One turning vector, and how many ticks it has turned
The counts run from 0 to 737.
[157 140 126  96 103  86 158 161 105 125 161 175 168 153 154 122 116 123
 137 159 106 103] -> 618
[102 152 123 137 135 150 111  99 127 121 144 108 117 130 145  74 167 139
 175  88 160 104] -> 258
[105 130 151 132  87 134 108 111 142  59 138 126 122 108  88 106 126 122
 138 171  87 114] -> 394
[139 129 107 141 118  81 156 103 143 187 127 140 105 108 189 110 120 103
 142 102 141 118] -> 267
[129 122 102 108 127 128 141 129 107 129 127 148 175 102 155 131  98 174
 188  86 174  98] -> 303
[125 122 106 153  82 117  86 110  60 130 147 116 133 175 102  99 127 121
 131 106 138 128] -> 454
[131 119 117 137 109  65 149  82 138 191 117 114 112  92 146 105 129 121
 133 112 137 121] -> 523
[104 146 120 151 117 133 104  84 124 118 146  95 101 134 125  58 166 125
 153 109 137 113] -> 487
[131 113 131 107 112  74 135 106 117 150 112 134 195 106  77 125 109 150
 136 155 109 108] -> 346
[129 114 129 106 109  97 128 114 100 128 121 138 204 123  76 114 106 156
 148 144 117 112] -> 102
[110 120 103 154  93 163  82 113  82 108 132 107 129 140 127 101 119 134
 164  87 166 121] -> 221
[136 118 111 140  79  97  93  98  77 135 153 104 131 155  99  91 140 111
 114 120 122 129] -> 698
[138 108 127 110 102  77 164 111 133 137 115 152 158  82 135 156  73 137
 136 148 103 118] -> 345
[121 159 134  96 138 139 164 150 148  82 143 179 149 106 172 113 119 138
 172 154 123  97] -> 96
[112 147 142 137  96 113 112 110 142  85 148 127 107 129 102  86 143 102
 124 179  76 120] -> 405
[104 134 140 124  86 151 104 114 112  66 132 127 162 117  79 117 112 143
 141 157 108 103] -> 139
[132 101 123 135  70  91 105 114  90 120 133 127 147 143  68 115 111 118
 112 160  97 131] -> 657
[ 90 141 149 115 132 112 146  92 170 105 115 111 152  74 100  99 139 148
 159 158 117  95] -> 83
[100 119 145 123 112 115 134 100 156 102 102 128 168  67  89 117 103 154
 151 155 113 104] -> 342
[128 122 111 100 122 118 128 111  95 142 117 121 179 110 117 114 116 186
 176  86 159 109] -> 47
[ 92 136 139 117 142 125 130  86 160 112 101 104 147  60 110 104 136 163
 168 129 134  98] -> 557
[158 127 126 105 113  68 174 137 135 146 137 165 151 111 157 140  99 118
 131 158 109 115] -> 104
[106 142 109 154 101 168 118 129 116 115 141 142  78 111 187 115 110 118
 167  88 173 119] -> 233
[129 121 116 155  97  80 120  87 124 167 139 111  76 121 130  83 148  86
 106 125 120 141] -> 227
[129 128 135 107  89 134 112 138  80  78 143 153 183 135  97 133  96 156
 164 133 116 102] -> 384
[150 114 112 131  71 122 126 159  86  94 156 166 144 150 147 153  75 122
 141 137 117 129] -> 655
[154 107  93 135 103  86 136 110 117 176 134 139 106 110 186 121 105 112
 139  93 158 129] -> 252
[110 114 126 149  70 123  93 105 122  79 115 122 132 109  86 141  89 123
 128 170  97 114] -> 653
[150 122 122 106 109  60 169 133 145 145 138 168 152 111 142 142  97 121
 123 159  92 112] -> 604
[123 142 118 149 100 157 113 139 136  77 158 143  69 127 180 124 108  94
 151 125 133 126] -> 448
[133 135 132  86 130  79 142 109 103 144 128 132 192 132  92  94 139 156
 148 150 107 100] -> 91
[121 104 122 118 120  94 124  84 122 152 107 110 173  85  95 112 109 169
 147 123 144 108] -> 61
[ 93 143 152 109 139 130 133  99 152  93 116 128 166  72  96  99 139 153
 169 150 104  90] -> 583
[151 140  93 142  98 111 127 126  97 144 162 140  81 159 188 103 133 100
 132  98 144 133] -> 470
[118  96 103 160  74 121  83  93  86 120 126 101 116 138  94 109 117 131
 125 105 141 138] -> 709
[133  95 110 126 117  79 118  68 121 182 103 103 153  99 108  98 126 147
 136 105 147 114] -> 35
[162 117 115 124  74 102 142 150  95 106 145 170 135 139 147 154  74 111
 128 152 107 122] -> 400
[117 136 150 119 109  74 137 100 140 113 146 133 153 121  85  92 145 119
 115 191  79 102] -> 120
[127 147 119 139  92 123 136 138 143  65 148 164  84 126 162 127 109  90
 135 176 102 118] -> 663
[102 146 144 129 117 106 127 108 156  82 135 138 122  98  97  96 130 117
 125 193  75 114] -> 379
[125 154 112 147 119 125 120 127 114 127 180 123  93 158 184  83 154 112
 156  96 149 117] -> 229
[114 138 134 120 148  84 160  98 183 146 115 123 105  78 173  89 143 124
 150 137 121 105] -> 297
[130  93  97 167  71  98 106  88 115 154 122 114  82 104 137 137  84 101
 118 121 141 137] -> 223
[ 99 134 129 136  89 153  81 117 105  51 140 123 133 134  88 105 120 125
 148 161 106 122] -> 165
[126 124 127 102 139  83 146  85 107 175 125 107 177 115 104  88 152 152
 146 115 142 102] -> 550
[136 136 138 106 120  58 173 117 161 133 126 148 149  97 126 111 129 128
 121 178  82 102] -> 349
[119 131 121 106 124 133 162 149 145  99 131 164 157  89 168 139  80 160
 181 129 138 101] -> 85
[140 112 132 107 130  55 162  91 150 174 126 130 154  87 121 123 120 132
 121 141 112 107] -> 64
[125 124 121 136  77  90 106 103  95 127 154 114 128 161  83  87 147 114
 106 153  97 125] -> 672
[134 117 118 154  62  77 108  97 102 138 141 120 112 146 107 102 130  90
  94 147 107 129] -> 442
[132 102  94 164  65 119 104 111 114 116 121 123  84  93 144 143  79  99
 121 123 149 137] -> 208
[121 104 102 144 112 104 143  93 146 158 101 117 114  69 157 143  88 126
 149  96 156 124] -> 519
[ 94 120 117 169  99 135  99  89 149 103 130  99  52  85 131  94 122 111
 136 125 138 128] -> 475
[147 131 139 110 106  63 161 139 146 128 144 169 139 120 151 137 103  98
 114 172  79 116] -> 119
[147 104 101 129 118  84 153 100 124 176 124 134 125  91 171 142  90 136
 146  93 161 120] -> 278
[116 136 130 163 102 107 107  93 139 120 141 103  65 120 130  77 155  97
 123 143 121 126] -> 216
[106 145 150 119 104 108 119 120 137  82 154 129 136 125  95  90 146 117
 129 189  73 109] -> 135
[118 142 147 118 117  91 158 108 158 105 136 139 141 101 118 100 131 117
 123 190  78 112] -> 364
[116 134 107 156 108 142 132 114 153 114 134 125  69  93 177 124 108 117
 153 104 154 121] -> 489
[154 105  93 151  83  93 126 125  98 149 156 152  95 146 169 129  92  97
 123 115 134 130] -> 711
[ 96 130 145 123 115 127 120 104 150  76 119 131 151  83  77 131 108 131
 151 180  94 105] -> 368
[100 128 117 153  87 165  75 128  81  80 146 108 109 138 130 102 123 137
 161 101 151 119] -> 706
[121 146 131 125  95 164  88 146 101  57 167 131 114 155 118 100 127 131
 162 139 125 110] -> 421
[110 148 141 132 102 113 102 117 110  90 161 127 122 158  92  75 163 112
 123 157  87 119] -> 661
[139 117 120 112 103 117 160 136 129  99 127 169 155  77 146 161  65 144
 153 142 126 107] -> 600
[137 135 111 149  91 105  94 104  84 143 157 102 109 168 115  69 162 114
 126 116 130 121] -> 713
[128 138 115 159  94  88  99  90 114 137 140 106  89 144 108  74 156 100
 102 138 116 125] -> 457
[103 109 117 142 125 115 117  82 140 144  96 105 152  67  98 111 110 153
 159 108 153 109] -> 46
[118 154 124 114 136 112 130 102 118 156 149  99 127 138 141  56 172 144
 161  93 150 104] -> 269
[118 138 123 114 150  85 134  86 132 169 125 102 140 115 120  62 179 142
 141 112 132 102] -> 39
[125 121 104 144 107  82 103  84 105 169 128  95 111 130 109  74 154 111
 113 119 133 132] -> 483
[132 153 116 136 103 128 118 147  95  96 185 139  97 180 162  92 137 111
 137 128 122 123] -> 688
[ 99 149 110 145 120 164  95 107 106  99 150 103 109 139 147  83 145 138
 182  83 160 122] -> 732
[118 156 113 131 132 126 123 120 106 145 158 120 102 138 175  74 166 127
 167  85 156 107] -> 499
[ 93 146 154 110 122 111 130 118 149  79 130 123 158 107  92  94 147 141
 147 172  81  97] -> 609
[119 102 128 115 116  84 134  91 127 138  99 126 181  78  83 129  92 155
 142 139 116 103] -> 331
[137 164 134  91 131  99 167 151 144 104 164 180 147 124 170 111 125 125
 147 162  97  96] -> 607
[154 128 112 109  92  81 163 146 109 136 148 181 151 132 160 140  89 114
 133 163  98 104] -> 374
[133 108 106 147 107  81 116  76 114 175 117 102 124 112 115 100 146 133
 130 101 143 119] -> 9
[110 144 136 118 146 121 170 120 182 122 124 150 114  54 180 119 112 137
 174 129 133 102] -> 56
[106 144 143 124 139  90 139  76 161 151 121 103 121  96 123  64 165 129
 144 124 123 100] -> 283
[151 117 117 103 113  75 172 133 132 158 127 162 166 106 144 152  80 129
 148 150 107 123] -> 589
[128 111 135 105 115  59 162 102 134 150 115 128 174  98  89 119 114 136
 121 157  99 106] -> 590
[139 125 105 152  70 165 107 156  87  82 154 152 116 142 148 145  76 122
 149 127 144 131] -> 181
[145 105 128 114  95  57 164 125 137 140 119 155 151 103 109 148  92 121
 125 162  86 118] -> 360
[120 120 115 154  80 134 119 129 143  70 140 147  77 108 152 131  96  98
 132 157 109 130] -> 678
[131 107 121 126  82  87 138 116 129 105 115 155 148  80 114 162  65 135
 127 167  94 115] -> 371
[129  94 108 136 116  82 149  84 140 177 101 124 132  63 135 129  86 135
 139 105 146 116] -> 534
[105 113 111 145 102 151  86 103  90 118 123  94 127 123 114  91 128 147
 157  86 174 112] -> 491
[119 131 129 153 120  92 119  82 140 156 138 102  81 121 135  75 152 104
 127 127 132 121] -> 242
[127 149 134  99 145  84 181 116 177 138 133 148 120  93 177 103 123 128
 155 133 119 110] -> 67
[132 118 124 131  70 108  94 118  63 121 155 127 146 175  93  97 136 111
 124 133 112 127] -> 428
[140 120 107 141  66 133 125 145 100  90 145 166 134 130 144 158  65 116
 147 146 124 132] -> 411
[111 145 127 111 142 151 151 129 136 118 145 129 124 114 182  91 145 149
 193 100 163  95] -> 29
[151 135 119  87 104  91 163 149  89 125 145 175 190 140 143 127  98 142
 152 138 121 111] -> 603
[120 145 122 114 106 152 146 159 132  61 164 168 141 130 148 135 100 132
 169 154 125 101] -> 381
[147 138 103 126 119  88 157 110 132 174 153 135  90 120 207 101 135 114
 151 100 151 114] -> 511
[116 139 108 134 121 159 116 133 119 114 142 123 113 106 180 104 119 145
 183  81 173 115] -> 503
[146 125 139 121  95  61 139 118 133 127 134 153 144 121 104 118 111 105
  98 181  74 112] -> 375
[ 96 139 134 152  94 154  82 111 102  70 149 109 108 146 103  86 148 116
 153 140 124 121] -> 191
[107 130 135 155  81 120 109 107 148  70 138 127  83 112 117 117 119 102
 121 176  87 118] -> 164
[121 108 133 130  78 109 130 110 137  89 119 127 145  79  83 149  81 130
 128 180 100 109] -> 127
[120  97 123 123 114  91 163  92 154 151  98 124 148  47 129 152  86 141
 148 127 132 109] -> 560
[142 143 121 143  83  88 134 130 127 124 168 155  77 146 159 116 114  77
 100 153  95 131] -> 430
[121 119  87 152  89 166  95 116  84 110 138 114 119 140 141 105 119 137
 161  85 174 124] -> 721
[141 134 109 119  82 120 111 142  71 105 156 153 169 159 113 127  95 132
 144 138 122 120] -> 399
[ 83 141 127 157  86 154  74 104 114  69 142 103 100 130  85  90 128 112
 132 141 123 123] -> 435
[118 163 119 100 152 114 153 119 120 149 155 131 142 138 169  67 161 146
 175 101 148  91] -> 40
[149 139 118  96 136  85 170 144 107 155 152 161 185 138 154 110 118 155
 165 114 141  99] -> 577
[140 106 114 113 113  94 165 112 141 169 107 142 146  70 167 144  77 149
 153 122 149 114] -> 304
[138 132 129 122 129  55 179 104 156 170 125 141 124 102 159 120 126 115
 129 139 126 105] -> 308
[125 161 134 110 105 124 130 151  94  90 177 153 140 177 126  90 141 123
 135 148  96 108] -> 647
[ 85 144 138 109 141 125 129  92 149 107 116 102 159  81  98  85 153 164
 171 135 130  90] -> 313
[139 115  90 149  86 131  89 123  54 132 150 131 129 170 138 110 108 131
 137  92 167 136] -> 710
[121  93 105 150  92  95  99  69  98 168 107  97 120 110 108  98 122 125
 117  96 144 123] -> 494
[116 107 125 154  68 135 102 109 135  78 132 126  93  84 123 138  86 104
 127 170 114 123] -> 423
[106 104 114 165  70 129  84  95 118  91 117 103 103 106  93 124 102 122
 131 142 127 133] -> 194
[109 123 119 123 123 156 117  99 100 131 118 105 157  96 118 110 123 175
 179  78 172 107] -> 32
[110 135 107 140 119 171 122 119 110 105 142 116 105 121 165  87 140 147
 182  81 175 116] -> 3
[120 102 107 165  66 117  75  76  93 124 121  95 109 130  92 106 104 122
 120 116 139 131] -> 209
[124 110  88 166  84 131 122 105 131 124 129 126  79  95 170 145  77 110
 135 105 162 134] -> 478
[136 142 131 125  85  88 145 134 128  98 158 157 104 134 155 115 115  91
 112 183  83 126] -> 404
[108 121 132 118 129 117 153 100 173 120 110 137 144  51 126 135 101 143
 158 149 121 100] -> 571
[137 113  97 131 105 124 115 117  79 170 140 134 147 142 156 108 122 144
 164  69 176 122] -> 251
[121 146 105 151 101 163 115 133 126  89 165 137  67 135 191 102 115 112
 159 109 149 123] -> 718
[151 102  95 147  82 104 134 104 109 160 128 146  97 114 178 131  84 108
 136  89 161 131] -> 737
[121 118  98 155  81 155 109 139 104  99 150 138  92 119 171 142  80 114
 155 103 156 135] -> 707
[105 112 132 126  91 121 110 113 116  72 111 125 159 104  76 135  98 132
 140 166  94 114] -> 383
[145 120  96 121 110  96 151 121  98 176 142 146 128 129 187 117 104 131
 152  84 163 122] -> 22
[154 109  98 147  64  99 119 124 105 140 146 141  96 139 158 135  95  89
 113 135 127 137] -> 441
[139 137 126 112 140  72 178 117 152 164 150 149 124 102 184 107 130 130
 148 124 132 107] -> 52
[121 121 122 116  92 136 146 150 142  78 139 170 145 104 147 160  62 135
 153 149 118 107] -> 126
[137 108  89 160  64 126 114 120 112 117 136 141  89 113 157 153  65 102
 126 122 141 134] -> 452
[139 157 118  94 154 101 173 144 130 144 158 161 154 122 178  91 146 148
 167 115 124  90] -> 566
[144 137 107 129  81 115 110 134  71 133 176 130 120 192 146  99 131 103
 126 109 137 132] -> 699
[135 154 107 130 128 111 146 124 115 159 165 132 102 152 194  85 147 125
 163  85 160 112] -> 255
[140 142 130 108 137  71 184 115 167 168 137 151 116 101 183 106 138 117
 146 130 124 109] -> 552
[120 160 116 145 102 145 103 144 109  90 173 143  86 163 165  74 148 101
 157 113 129 119] -> 203
[132 127 102 127 121 145 138 121 117 130 125 137 122 108 178 136 103 144
 186  73 180 116] -> 518
[126 131 115 120 135  81 120  84 112 168 127  98 137 126 126  61 165 141
 139 104 139 113] -> 524
